In the rows, 128 means zero.
Which row each row swaps with, under one turn or mirror
The rows were stretched afterwards, more along some directions than others.
foto: [134 108 120 118 125 117 140 134 136 135 170 135 149 149 143 142 153 143
 133 140 137 142 130]
ror: [137 153 141 133 141 132 125 140 121 166 102 116 134 167 128 135 146 105
  86 140 131 137 157]
pelo: [173 122 127 127 123 141 133  95  95 140 116 116 131 146 119 130 137 137
 107 158 103 153 131]
nugu: [114 121 142 114 135 118 123 129 135 122 125 137 168 143 112 151 120 135
 126 119 120 144 144]
ges: [155 125 135 148 138  80 143 118  98 147 149 126 160 150 128 141 152  78
 121 147 138 125 125]
doz: [153 144 126 160 112 130 147 100 108 143 158 137 131 112 146 140 168 116
 129 142 147 118 104]
mosip: [123 143 145 146 123 118 158 136 106 169 136 108 159 143 139 135 143  97
 156 146 149 130 139]
lem: [146 113 139 115 171 100 143  97 111 138 132 116 148 170 121 157 128 127
 115 125 113 120 159]
sidub: [161 123 140 135 153 133 145 102 102 129 163 112 106 138 154 164 132 145
 114 134 130 107 143]
des: [155 110 132  98 145 134 126 109 142 135 189 128 134 158 125 166 115 146
 130 135 178 136 130]
gemaz: [138 143 113 153 116 122 157 120 132 125 127 107 153 127 123 163 103 151
 136 130 139 140 147]
tik: [134 138 135 149  92 113 140 106 120 154 129 127 156 134 136 139 131 141
 141 142 146 169 131]
das: [155 141 136 147 113 123 127 133 111 143 134 146 140 130 146 130 159 118
 118 142 147 132  95]
Fut: [147 133 119 121 153 111 147 145 132 141 146  95 163 139 153 142 138 114
 122 161 128 125 156]
verob: [153 139 138 130 154 103 155 114  87 138 131 109 142 122 128 153 128 137
 115 156 115 121 134]
Meb: [150 122 125 149 130 110 147 108 120 129 138 144 153 156  95 173 124 125
 126 120 157 138 108]
tiz: [161 129 118 133 159 106 165 142 105 149 164  99 128 165 137 142 133 127
 115 168 116 114 147]
Fotob: [113 104 129 151 136 104 139 150 127 139 159 128 157 150 133 118 149 102
 163 116 135 114 100]
gegim: [145 123 145 117 146  98 114  89 132 152 159 123 142 146 140 139 130 129
 101 120 149 143 135]
Guloz: [122 126 119 131 112 138 150 122 144 122 132 115 166 135 132 143 128 137
 156 142 157 174 143]
fur: [167 135 133 144 129 133 124 133 108 141 135 124 152 138 131 149 128 142
  75 149 105 140 120]
felo: [139 135 150 150 126 124 115 114  94 170 127 108 121 149 152 124 141 130
 106 147 122 117 149]
zof: [160 131 143 181 119  95 139 134  98 156 151 141 171 150 149 125 155 120
 126 138 123 131  91]
Mun: [141 120 135 114 125 120 122 112 133 146 164 110 181 136 156 130 123 139
 123 126 136 155 112]
Zogub: [141 140 120 145 119 139 132  99 111 110 151 121 120 102 138 161 133 141
 119 137 142 123 122]
Nup: [131 117 138 140 127 104 120 134 101 148 124 131 137 145 144 117 157 131
 122 126 125 121  93]
Simol: [141 136 126 120 155 128 167 111 108 151 142 105  99 155 135 152 135 122
 155 161 153 126 181]
Geke: [137 116 122  82 174 129 147 117 129 142 169 101 114 167 124 139 118 127
 135 139 157 132 144]
keb: [144 122 124 145 132  94 116 128 137 155 144 128 138 151 101 141 116 122
 135 138 155 148 140]
podi: [160 105 122 113 130  97 115 104 137 127 137 121 161 123 106 128 100 138
 133 128 120 147 127]
git: [129 134 146 137 141 119 142 124 103 148 109 119 126 160 138 117 143  96
 105 143 146 126 153]
Ponur: [ 98 130 131 144 114 124 146 156 141 142 124 119 149 154 118 109 132 118
 155 136 149 152 150]
nat: [140 107 145 129 157 114 146 157  93 129 136 138 156 158 146 154 145 149
 137 141 127 131 129]
Mafir: [125 119 131 119 137 132 145 134 116 160 105 108 127 162 121 120 134 138
 148 137 119 161 154]
nanef: [139 107 118 107 152 135 122 118 136 100 152 124 131 134 135 156 126 160
 136 132 124 143 159]
dafem: [160 112 153 138 171  97 118 139  96 142 159 149 147 158 130 145 147 110
 119 124 121 101 112]
nud: [146 129 118 149 146 158 138 125 108 111 113 134 110 116 130 163 139 135
 127 117 119 111 134]
kapo: [121 115 117 137  98 118 133 136 134 152 137 119 169 143 145 125 148 141
 137 133 119 158 118]
vopa: [116 121 143 117 137 109 115 114 133 140 129 139 146 167  94 155 131 115
 109 109 161 137 129]
Guza: [140 103 121 111 156 123 146 121 138 127 117 130 151 167 120 176 139 148
 129 129 130 149 154]
zag: [151 114 131 119 153 129 110 102 129 129 133 124 148 136 125 163 132 130
 118 108 126 120 142]
Vopi: [139 128 123 135 123 130 111  88 148 134 115 145 137 133 103 173 121 147
 135 106 150 160 123]
nin: [131 143 122 144 140 128 162 117 111 159 139 113 117 144 131 132 161  91
 152 147 149 112 137]
Lov: [145 122 147 136 136  99 103 144 119 156 147 139 168 150 136 145 145 109
 128 112 132 109 111]
lapab: [129 124 118 154 124 126 139 131 116 136 128 101 125 111 145 110 137 132
 153 125 108 113 138]
Dun: [152 131 132 111 150 107 135 144 121 144 149 107 152 139 173 134 152 118
 106 158 116 119 155]
Dipib: [179 131 132 149 123 153 119 126 115 128 149 137 152 118 164 137 136 147
 103 139  98 140 120]
tol: [132 128 144 142 140  92 148  93 103 145 133 136 147 140 120 174 152 108
 130 120 151 105 108]
pefif: [110 122 145 124 170  97 153 128 119 136 123 124 129 182 116 141 124 125
 157 115 146 120 171]
pato: [135 121 103 138 128 148 145 129 135 135 125  90 135 130 134 115 130 142
 123 141  93 143 136]
Malib: [123 111 117 104 156 115 151  99 109 127 142  90 103 131 136 136 130 139
 152 133 124 114 150]
Kunin: [152 114 142 124 141 111 134 113 152 124 164 144 158 160 104 163 109 141
 138 129 161 170 140]
vurur: [116 128 134 104 162 131 138 117 128 143 143 108 121 165 145 186 133 127
 124 133 150 110 178]
Lepul: [151 133 135 127 148 117 136 132 115 136 168 139 123 148 122 143 129 112
 111 144 138 122 124]

Swapped with Mafir: mosip
Swapped with gegim: des
Swapped with Fut: Nup
Swapped with Dipib: Lepul
Swapped with vurur: Vopi
Swapped with pefif: gemaz

Which row each row swaps with, under one turn or mirror
The rows were stretched afterwards, more along some directions than others.
bak: [131 121 117 136 124 145 132 117 133 128 126 112 116 117 118 133  96 135
 102 132 145 126 125 128 117 123 133 130]
rikez: [121 126 111 134 129 144 137 119 136 127 133 135 105 113 136 131 113 145
 131 132 144 129 117 109 149 118 127 145]
ruko: [143 124 138 117 114 133 138 120 118 131 111 101 120 132 115 136 122 127
 111 127 126 132 134 126 113 133 154 119]
tad: [121 132 137 116 138 145 123 117 127 142 132 114 114 123 138 132 128 134
 104 120 121 141 124 105 129 117 129 119]
vak: [139 122 121 148 142 128 128 137 103 129 132 135 152 117 128 126 125 124
 122 125 119 104 145 158 129 139 129 117]
molag: [142 114 130 129 141 124 128 130 102 151 124 113 129 116 140 144 134 128
 109 121 121 126 137 123 112 137 145  99]
lalu: [124 130 120 140 130 147 111 120 137 121 136 158 131 128 126 121 101 139
 125 121 143 130 116 122 124 115 120 144]
Lomu: [138 133 152 113 112 125 126 120 121 133 122 141 129 132 129 131 126 118
 134 113 136 149 135 149 138 152 136 124]
fuza: [141 112 127 131 141 124 128 131  98 155 127 113 128 114 145 140 134 131
 106 124 120 126 136 123 115 136 140 101]
Komu: [136 116 119 120 121 135 116 113 133 136 142 117 134 127 117 135 144 131
 107 126 126 116 127 112 115 139 128 109]
Zaf: [135 124 102 146 149 132 120 126 124 140 153 122 144 133 132 127 133 140
 109 132 129 109 131  99 104 111 114 128]
fos: [135 124 117 143 146 129 125 131 107 127 133 138 150 115 129 123 122 128
 122 124 124 103 145 152 124 139 127 120]
Tum: [128 146 134 125 150 133 147 146 115 118 120 109 121 114 138 139 129 128
 128 133 116 127 131 130 132 127 147 118]
Dat: [134 122 104 144 146 129 123 122 127 136 153 124 144 135 126 125 135 140
 111 135 130 105 129 106 107 113 114 131]
mik: [131 127 119 121 142 146 116 131 129 144 128 123 126 120 134 131 137 117
 114 117 125 134 126 113 119 117 133 110]
futo: [127 101 115 147 141 130 135 126 105 160 140 104 120 113 143 136 126 136
  95 134 129 112 135 118 114 119 127 111]
doni: [123 129 106 147 136 112 152 124 130 127 166 130 134 115 135 124 123 145
 140 150 129 100 122 123 150 128 109 137]
pofid: [131 142 128 123 115 122 142 130 134 131 134 140 112 117 123 109  97 129
 148 125 139 130 130 133 150 130 134 160]
Raz: [131 135 125 117 146 139 115 133 127 149 132 116 125 125 134 128 140 116
 111 114 117 134 128 112 119 120 135 108]
kires: [120 137 114 140 138 110 152 134 129 127 161 127 132 114 134 119 121 140
 141 145 126 102 126 128 150 130 116 140]
los: [132 127 128 143 130 133 147 128 102 116 120 123 134 120 141 122 111 130
 122 132 120 118 138 156 147 129 136 119]
lino: [144 127 130 127 124 102 141 121 106 133 134 112 137 139 120 133 157 131
 137 130 113 109 141 126 133 143 140 112]
dez: [148 145 131 116 116 118 136 124 125 135 140 131 129 132 117 114 121 122
 132 125 140 129 147 128 128 137 131 150]
Gir: [136 136 148 120 112 131 116 116 128 127 121 152 126 129 125 125 116 120
 132 108 142 149 125 143 134 144 134 130]
nikef: [115 106 104 137 132 132 116 122 138 147 155 149 124 112 126 125 108 151
 112 120 139 108 118 120 130 134 115 136]
Gafom: [125 131 113 148 146 142 121 124 130 121 141 142 136 129 125 126 115 137
 117 126 139 116 121 118 116 114 117 135]
kagip: [144 121 136 120 111 127 135 115 114 130 112 113 121 137 112 134 127 126
 123 120 129 134 138 130 119 137 155 115]
vogik: [125 129 115 150 141 147 116 125 135 120 142 148 136 125 125 127 111 141
 117 123 140 118 118 121 119 112 118 141]
Zigub: [123 127 126 142 128 134 152 122 105 120 126 124 129 121 144 124 105 140
 117 133 127 126 132 147 145 119 130 125]
ribe: [134 125 120 140 143 127 123 133 115 128 141 133 143 112 122 126 123 130
 123 130 129  99 144 144 128 144 124 128]
sono: [119 134 111 142 128 117 150 127 133 120 165 135 132 109 132 124 112 144
 138 145 140 110 119 126 152 129 103 143]
zimo: [130 133 142 128 122 136 116 117 133 127 131 153 130 127 128 122 116 125
 122 114 139 139 118 136 126 126 131 138]
marel: [142 122 121 119 111 133 121 108 133 133 140 122 136 125 116 135 139 130
 117 129 131 123 129 120 123 146 124 110]
vima: [135 130 145 123 111 128 123 111 129 128 127 153 132 130 132 123 117 124
 135 114 142 144 125 148 136 140 131 131]
vur: [137 110 114 125 120 135 114 110 134 136 148 128 137 120 119 136 138 136
 106 126 131 112 127 113 118 142 121 113]
Sodoz: [138 124 121 137 132 106 147 121 108 131 143 110 134 132 123 134 148 138
 130 136 118 100 135 123 138 142 133 117]
dofus: [136 124 129 141 135 128 134 135 102 122 128 133 146 117 132 127 124 121
 123 129 118 105 143 163 133 142 136 118]
Nam: [129 121 106 150 148 140 119 123 126 131 146 132 142 130 128 126 125 143
 106 129 132 109 126 110 109 110 116 129]
Muk: [110 111 107 141 132 133 127 125 141 137 151 148 117 108 126 121  99 153
 114 121 142 108 117 125 135 128 116 140]
Tof: [136 134 132 125 142 123 140 141 100 134 121 112 129 110 143 140 132 130
 122 129 112 126 135 130 126 132 149 111]
Lut: [143 125 133 129 124 105 145 125 104 133 132 109 137 140 120 136 155 130
 137 129 111 108 142 126 129 138 142 112]
kovu: [120 129 122 133 121 126 143 130 131 130 134 151 110 111 123 110  88 138
 139 121 141 129 129 139 151 129 133 154]
duson: [121 141 133 121 150 126 147 144 116 126 127 108 125 126 140 137 137 133
 123 132 122 126 140 137 134 138 137 114]
muzo: [122 128 116 132 127 145 137 117 136 128 133 132 103 113 137 134 115 146
 127 134 147 129 117 109 146 119 129 143]
govi: [122 147 134 121 148 130 148 146 119 118 120 106 121 119 136 139 131 131
 126 131 120 126 133 134 135 131 144 120]
taf: [129 138 140 116 132 119 148 132 116 125 123 114 129 132 143 138 134 132
 136 125 131 136 144 144 138 149 133 115]
Gam: [140 123 128 145 134 124 144 125 101 119 129 132 147 117 129 124 122 124
 121 128 124 108 144 165 135 142 132 118]
zumum: [130 123 105 147 145 138 124 120 131 133 153 129 139 131 126 125 125 144
 109 134 133 107 126 110 107 112 114 133]
zeme: [121 130 131 134 127 143 147 117 119 120 127 120 118 123 144 127 102 145
 116 128 130 137 125 129 146 117 128 129]
Ras: [140 125 108 136 140 125 121 118 123 144 151 127 148 140 128 126 136 140
 117 131 130 118 134 101 106 117 113 131]
sug: [126 128 118 139 140 138 131 126 127 121 141 126 125 106 120 130 105 138
 116 135 142 101 137 141 132 145 119 136]
pil: [125 133 131 116 150 141 114 127 124 149 137 112 120 124 136 130 142 126
 102 116 119 132 129 107 118 118 132 109]
vad: [124 135 117 139 135 112 152 128 127 123 156 124 133 120 130 129 124 143
 143 139 130 103 129 126 150 136 114 134]
ris: [123 129 121 129 123 143 139 118 135 128 129 127 102 114 136 132 121 142
 130 135 143 130 119 108 144 116 131 143]
Fotun: [146 146 125 123 118 118 135 129 123 134 136 137 128 124 120 113 114 121
 139 125 131 132 141 131 141 136 133 153]
kugu: [137 131 136 135 131 132 140 126 102 116 123 131 141 118 131 120 118 123
 121 122 121 116 143 166 135 142 139 118]
Guro: [126 127 135 139 124 138 148 121 107 115 122 124 125 119 142 124 105 136
 114 131 123 129 129 143 149 124 134 124]
Mipeg: [131 126 117 139 145 131 125 132 122 128 143 130 134 109 121 126 117 134
 117 133 128  95 141 141 127 143 126 132]
tar: [141 116 133 128 137 123 130 134 102 151 122 111 127 115 145 140 133 131
 114 122 121 128 138 121 111 135 143 102]
Sul: [129 127 117 141 145 134 126 130 124 129 141 127 132 105 123 130 119 134
 117 135 132  98 138 140 128 141 125 133]
Zatu: [126 129 119 146 138 143 119 120 134 123 138 146 134 126 131 120 112 137
 120 122 134 122 113 119 125 110 122 138]
gup: [123 135 131 137 127 140 120 124 132 121 129 152 133 133 127 121 109 130
 129 122 140 136 116 131 128 116 125 138]
giva: [132 127 119 144 145 127 125 133 114 128 142 137 142 112 125 125 123 129
 124 129 128  97 142 150 128 143 125 128]
kaz: [133 112 117 120 120 133 116 114 134 139 145 129 136 126 117 136 138 138
 114 122 129 118 126 115 119 142 120 116]
det: [123 130 136 133 125 138 147 118 113 121 128 124 121 121 144 127 105 145
 112 127 128 135 127 134 147 119 129 129]
pozin: [125 127 112 132 130 148 126 122 140 133 131 132 111 117 133 130 121 127
 121 124 144 134 113 111 135 118 125 124]
putug: [138 131 150 116 108 125 126 115 124 131 121 143 128 133 130 128 124 122
 136 114 138 149 129 153 142 151 132 123]
papo: [113 112 114 135 125 135 126 126 145 132 143 153 115 111 121 122  99 152
 128 117 143 114 119 128 136 133 121 144]
Kuben: [135 136 131 123 124 131 127 122 131 131 125 131 110 123 132 132 124 148
 137 124 142 133 134 108 132 136 139 147]
ves: [129 126 125 128 124 145 134 120 129 131 124 107 111 118 117 127  95 141
 108 140 138 126 128 128 120 126 134 135]

Swapped with Nam: giva
Swapped with kovu: kagip
Swapped with sug: Ras

